The same turns and mirrors carry the whole set onto itself, and each row onto the other rows of its family. Which rows share a family with each named row? Give them in list order.
These 30 rows form 5 families of 6 rows each.
Vig: [  3   0  -5   0  10   6  -2 -10 -13  -2  -2   0  -6   7  -5   8   4  -4
  11 -13   7   9  -2   2  -8  -2  -3   0  -4   8  -1  -3 -12  -3]
lek: [  4 -11  -9   2   7   6  11 -19   2   1  -3   6  -8   9   5  -9   7   1
  -4   5  -3   9   3   1 -11   1   1 -10  10   3  -4  11  -7   7]
mudof: [  0   0  -2  -2 -15   0   0   7  14  -7  -7   6  -3   2   4 -14  -1   4
  -6  15  -4  -9  -1   7   3   5   2  -2   1  -8  -4   2   9  10]
sez: [ -1  -3  -1  -1  -9  -2   5  12  14  -3  -5   6  -1  -1   6 -13   1   7
  -5  16  -7 -12  -4   8  -1   2  -1  -5   5  -9  -2   0   6   9]
guf: [ -6  10   7  -7 -10 -11  -5   7   3 -10  -4  -1   8 -10   2  -7  -6  -2
   7  11   7  -5  -1  -2  -1   1   1   8  -5  -2  -3  -4   6   0]
lum: [  0  -2  -6  -7   7   8  10  -9 -16  -5  -5   4   3   7  11   3   1   5
   7  13   1   9   8   3 -21   1  -3  -2   0   8   3   3   4   0]
Tef: [  3 -11 -10   1  12  12  12 -14  -5  -2   2   3 -12   9   0  -5   8   0
  -5   4  -8   3   1   6  -9  -1  -2 -12   6   4  -2   7  -5   3]
zoz: [  7 -14  -7  -2   5   4  13 -16  -2   1  -5   2 -13   6   0 -11   7  -1
  -7  -2  -6   7   2   7  -4   4  -2 -12   5   6   0   9  -6   8]
Voz: [  6   2   4   6  -6  -5  -5   4   4  -2   5 -10  -1  -7 -11   1  -3  -1
  -4  -3  -3 -15  -5   2   9   6  -4   3  -5  -6  -1  -6  -3  -6]
razad: [  3   0  -3   4  14   5   2 -10  -7   2  -3  -2  -3   5  -3   8   7  -1
  10 -11   1  15  -1   2 -10  -5  -1  -4  -1   8   0   4 -13  -3]
Dis: [  3  -5  -1   2 -14   1   0   5  14  -4  -7   4  -2  -2   5  -9  -2   5
  -4  13  -5 -16  -4  10   4   4   2   2   2  -9   0  -2   9   9]
gapu: [  1   3   1   2 -10  -5  -8   6  11  -5   4  -3  -3  -2 -10  -5  -2  -4
  -5  -5  -1 -11  -3  -1  11   5  -3  -1  -2  -7  -6  -2  -6  -3]
bota: [ -1   1  -4   1  15   7   3  -9 -11  -3   2  -1  -3   4  -4  11   5  -3
  11  -8   1   8  -2   1  -9  -4  -3  -3  -3   8   3   0 -10  -6]
dibat: [  1   2   0   0   9   2   3  -9  -8   2  -4  -4  -4   1  -3   5   4  -5
  11 -18   3  12  -3   0  -4  -2  -4  -4  -6  11   5  -1 -10   2]
Kige: [  6 -12 -11   0   8  12   7 -15  -4  -1  -4   5 -15  10  -1  -7   6  -3
  -5   3  -1   4   2   9  -7  -1   0  -9   5   6  -5   6  -8   9]
totet: [  2   0   6  12  -5  -4  -2   3   6   4   5   0   0  -2 -11  -1  -2  -5
  -4  -3  -1 -17  -1   0   9   2  -5  -2   1  -9  -2  -4  -7  -8]
difo: [  1  -2  -4  -8   4   7   4 -11 -19  -1  -8   3   1   8  10  -2   0   1
   5  11   8   8   9   2 -21   2  -2   1   0  10  -1   1   3   6]
lev: [ -4   6   7  -8  -6 -14   0  11   1  -8  -3  -1  11 -12   4  -5  -5   3
   8  12   3  -7  -1   0  -5   1  -2   8  -1  -4  -1  -5   2  -5]
Dafil: [  0   1  -4   6  12   4   1 -14  -2   2  -1   1  -3   6  -2   8   6  -2
  10 -13   3  12  -2  -4  -8  -3  -1  -5   0   5   0   2 -15   0]
Gemub: [  6 -10  -7   2  11   8  10 -15  -3   3  -3   0  -9   8   2  -8   8   1
  -5   4  -6  10   4   5 -12  -2  -1 -11   9   6  -4  11  -7   5]
luko: [ -3   5  10   0  -5 -11   2   3   1  -5  -7   2  11 -12   1  -1  -7  -3
  12  15   6  -9   3   3  -4  -2   2   9  -3  -4  -1  -5   3  -5]
nilir: [  3  -6   0   6 -12   1   8   4  12  -1 -10  10  -1   4   4 -12   0   4
  -1  17  -6 -14  -1  11  -1   3   0  -4   4 -11  -1  -2   9   3]
sufop: [  1   5   6  -4  -7  -9   0   5   0  -8  -7  -7   7 -14   3  -5  -6   1
   6  17   3 -10  -2   5  -3   2   2  10  -6  -2   1  -6   9   0]
Puzav: [  4  -1  -3  -4   6   5   7 -10 -13   1  -8   0   5   9  10   2   3   5
   6   7   3  15  10   1 -22   2  -2  -2   2   8   1   6   0   1]
beni: [  1   1   2   3  -5  -6  -3  12  12  -3   5  -2  -1  -3  -8   1  -2   0
  -4  -5  -3 -13  -4   1   8   3  -6  -3   1  -9  -2  -2 -11  -5]
seked: [  7  -5  -3   4 -11   1   4   6  11  -4  -7  -1  -5  -1   1 -11   1   6
  -6  13  -8 -15  -6  12   4   6   1  -1   1  -8   0  -2  11   6]
Nuri: [ -3   3   7  -5  -9 -10  -4   3   4  -7  -5  -2   9 -14   4  -6  -6  -1
   7  13   4 -12  -3   1  -1   1   2  12  -3  -4   0  -6   7   1]
buvo: [  4  -2  -1  -9  -1   3  10  -7 -13  -1 -11   1   3   5  13   0  -2   3
   4   8   6  12  11   2 -18   5  -2  -2  -3  12   8   6   4   7]
zufot: [  1   1  -3  -4   4   3   6 -12  -9   0  -8   3   7   9  12   4   0   3
   8   8   7  14  10  -5 -21   2  -1   0   1   7   2   5  -1   2]
fus: [  3  -2   3   3 -10  -5  -7   3   9  -3   4  -5   1  -6  -7  -1  -5  -2
  -4  -4  -2 -17  -3   0  10   6  -4   4  -1  -9  -2  -6  -4  -4]

Same family as zufot: lek, Voz, Dafil, sufop, seked
Same family as gapu: mudof, guf, lum, Tef, bota
Same family as difo: Vig, sez, Kige, lev, beni
Same family as Gemub: razad, Dis, Puzav, Nuri, fus

The same turns and mirrors carry the whole set onto itself, and each row onto the other rows of its family. Which rows share a family with each named row? Give them in list order.
These 18 rows form 6 families of 3 rows each.
Buzo: [  1   3  -8  -7   4  -3   5   5 -11   9  -7  -4   7   7  -5   4   9  11]
Gifug: [17 -4 -7  2  9 -7 -2 -1  6 -9 -4 16 -7  9  5  7 -6  1]
vokit: [ 12   8   3   2   3  -6   3   0   8 -11 -12  15  -3   1  -5  10  -1  -1]
Neru: [-15 -12   9  -5   9  -8   1   0   7   2  12  11  -1  -1  -3   3   3   9]
mus: [ 13   3   1  -6  10 -14   6   1  13  -8  -7  12  -4   2   3   8  -6   1]
Pitat: [  3  -2  -8   0  -2  -5   8  -1 -16   6  -5  -3  -3   1  -4   8  13  11]
tamo: [ 14   4   2   6   0  -3   2   7   4 -13  -4  18  -4   0   1   9  -8   9]
tuzav: [ 13   3  -3   7   8  -3   1  -4   9  -9  -1  17  -4   5   0  11 -12   6]
Muru: [  4   0  -4   4   6  -4  11 -13 -10   9  -8  -4   6   9  -1  10   5  11]
Dema: [ -8 -16   6  -2  -1  -8  -3  -5  12  12   2  11   1   4   2   0   9   5]
dofo: [ 6  1 -8 -3  6  2  2  0 -9  6 -9 -1  8 12  2 16  9 16]
Dilek: [-10 -10   4  -8   5 -15  -8  -6   7   7   5  11   7  -1   7   0   2  12]
sul: [-11  -9  11   2   4  -8  -5   2   0   5  12   7   1  -3   5  -1   1   8]
Guval: [  3   4  -9   3  -4  -9   3 -11 -14   8  -8   0   4   5  -4   9   7  15]
kula: [ -1   0   0   2   3  -7   6  -6 -18   0  -6  -1  -6  10  -6  10   7  17]
Mive: [ 12   0  -4   0   1  -2   2  -2   7 -18   1  10 -11  -3   2   5  -7   8]
nezo: [-10 -11  -1  -6  10 -14  -7  -2   4  10  12  10  -1   2   0  -1   1   6]
rof: [-10 -10   4  -4   9   1  -2  -1  14   8   6  16  -4   1   1   0   8   9]

Same family as Pitat: Neru, tamo
Same family as Buzo: vokit, rof
Same family as mus: Dema, dofo
Same family as Dilek: Gifug, Muru
Same family as Mive: sul, kula

